(in the rows, 128 means zero)
One hidden turn or mirror swaps the rows below in pairs. Which row is each named row swapped with?
The rows were stretched afterwards, more along some directions than others.
j276: [121 169 128 152 122 131 112 135 116 163 149 138  99 142 137 156 128 117
 129 106]
j380: [131 115 131 144 117 134 120 108 139 106 132 149 137 139 145 132 119 129
 103 117]
j949: [126 105  86 132 135 141 132 146 131 132 124 108 114 102  83 143 143 136
 138 116]
j352: [143 139 140 128 142 121 131 141 140 131 155 162 127 155 104 151 108 154
 114 145]
j159: [120 137 155 115 133 128 140 134 141 128 137 166 147 158 113 121 103 154
 116 154]
j402: [111 124 120 128 117 132 146  85 113  99 107 153 113 113 113 161 143 135
 118 108]
j269: [104 103 140 153 117  97 120 150 131 142 102 122 160  84 108  88 148 107
 117  98]
j537: [141 127 128 160 129 107 145 154 100 135 176 116 125 167 117  98 101 136
 128 136]
j807: [128 142 146 112 146 108 135 119 132 132 115 114 133 108 123 107 152 118
 124 102]
j19: [121 165 124 157 109 137 111 126 108 160 141 149 103 134 140 164 133 113
 120 101]
j168: [133 130 157 129 147 129 136 143 145 131 146 156 145 143 126 140 122 152
 115 149]
j353: [112 122 112 129 107 138 152  94 114 104 100 160 118 128 104 163 129 144
 122  97]
j302: [128  84  89 142 128 123 138 124 131 114 127 128 114  90 109 140 132 148
 127 106]
j209: [103 113 126 140  91 135 147 111 123 115  92 169 139 119 101 147 142 125
 110  99]
j879: [150 150 111 152 135 106 125  98 135 141 109 168 128 111 130 163 109 148
 120  84]
j482: [133 160 155 172 157 104 129 154 122 151 164  97 126 180 141  91 106 122
 130 136]
j593: [116 154 124 166 100 136 119 123 101 158 149 148 104 138 143 162 127 112
 124 100]
j669: [121  95  98 124 143 141 127 135 140 113 119 123 134 118  97 125 136 144
 137 133]
j773: [103 124 125 144 127 108 140 118 139 123 151 119 134 110 145 111 124 113
 126 136]
j585: [151 153 113 139 123 107 119 105 137 150 105 168 121 101 123 176 131 150
 124  71]
j439: [123 100  85 138 124 138 137 137 135 122 115 120 128 109  75 139 133 145
 132 118]
j15: [118 134  92 150 109 102 128 121 136 144 136 140 149 122  80 136 125 118
 122 119]
j453: [106 156 127 165 122 133 108 139 101 152 153 136 107 132 141 157 128 111
 122 107]
j940: [ 97 124 157 148  89 153 116 119 121 145 122 167 178 114 137 110 131 105
  87 134]
j164: [141 130 120 159 126 102 146 162 116 134 171 118 120 158 105 101  98 124
 122 129]
j275: [110 124 109 131 111 137 143 100 112 109 102 154 119 121  94 172 142 133
 125 107]
j595: [119 123 149 130 126 125 145 160 147 129 133 156 140 140 104 122 110 148
 121 130]
j97: [105 118 130 152 133 103 140 119 144 127 156 118 144 108 151 105 136 122
 125 129]
j894: [134 153 151 169 146 106 128 147 120 153 153 109 124 183 132  93 107 115
 137 136]
j959: [125 149 160 136 140 132 140 152 147 137 142 156 133 167 129 130 110 142
 121 136]
j76: [150 130 120 148 128  95 143 152 121 140 169 129 121 159 104 112  97 132
 122 124]
j202: [151 157 139 135 191 124 144 124 157 154 129  98 111 106 153 138 155 165
 147 116]
j460: [134 155 154 123 154 107 134 134 135 144 117 106 134 103 126 103 159 117
 124 103]
j729: [103 126 151 160  89 151 123 113 117 141 126 169 172 116 148 108 125 109
  80 138]
j727: [154 157 133 142 184 134 151 116 145 159 132 101 120 109 148 133 148 155
 135 130]
j362: [106 101 149 151 114 103 122 143 129 140 103 128 161 103 114  78 141 101
 120 113]
j68: [128 118 138 138 121 136 119 111 131 106 139 142 130 140 154 134 125 141
 112 113]
j61: [103 125 153 171  98 142 118 115 110 148 130 163 180 109 142 117 136 111
  76 136]
j181: [138 116 135 138 134 126 107 115 135 112 132 136 123 129 150 151 145 139
 115  99]
j315: [127 142 150 109 150  99 123 146 136 141 113 108 133 100 103 100 156 123
 127 100]
j337: [160 168 129 144 185 138 148 108 149 159 136 106 103 124 158 137 150 156
 144 130]
j489: [140 133 157 114 145 127 131 148 153 136 136 158 135 141 121 150 131 161
 118 123]
j836: [164 165 136 141 196 121 136 125 145 162 141 108 121 127 149 137 143 165
 135 129]
j514: [120 141  99 149 114 106 134 119 138 147 128 133 155 118  83 132 126 123
 123 125]
j214: [114 117 122 121 100 126 142 102 113 114 109 159 115 130 101 163 150 143
 120 106]
j455: [126  97  77 140 118 145 135 132 135 129 115 131 121  99  80 134 137 136
 134 120]
j499: [ 97 112 144 161  81 146 129 107 116 136 121 165 173 109 136 103 127 108
  81 135]
j992: [145 135 132 162 137  96 151 146 110 131 175 111 114 170 120  95  96 136
 121 132]
j389: [131 142 157 113 151 108 123 142 126 151 116 109 141  97 120 106 171 127
 131 102]
j993: [165 177 126 123 188 128 130 106 148 154 125 112 110 131 128 156 143 161
 135 119]
j658: [153 160 110 145 133 105 121 100 143 148 106 164 110 105 132 178 125 139
 125  71]
j694: [115 138 138 131 119 135 150 115 125 118 107 138 117 137 109 148 148 138
 126 104]
j646: [104 114 130 145 135 106 135 135 146 127 156 105 137 104 145 108 142 124
 134 128]
j79: [126 142 104 139 108 107 126 117 138 147 132 140 151 123  84 139 130 114
 113 132]
j207: [168 150 115 149 175 114 147 101 141 159 123 126 115 115 142 156 152 168
 140 114]
j713: [123  93  86 140 132 131 131 129 122 121 115 119 124  95  95 139 146 141
 129 108]

j453 is swapped with j61
j879 is swapped with j181
j380 is swapped with j658
j836 is swapped with j713
j214 is swapped with j159

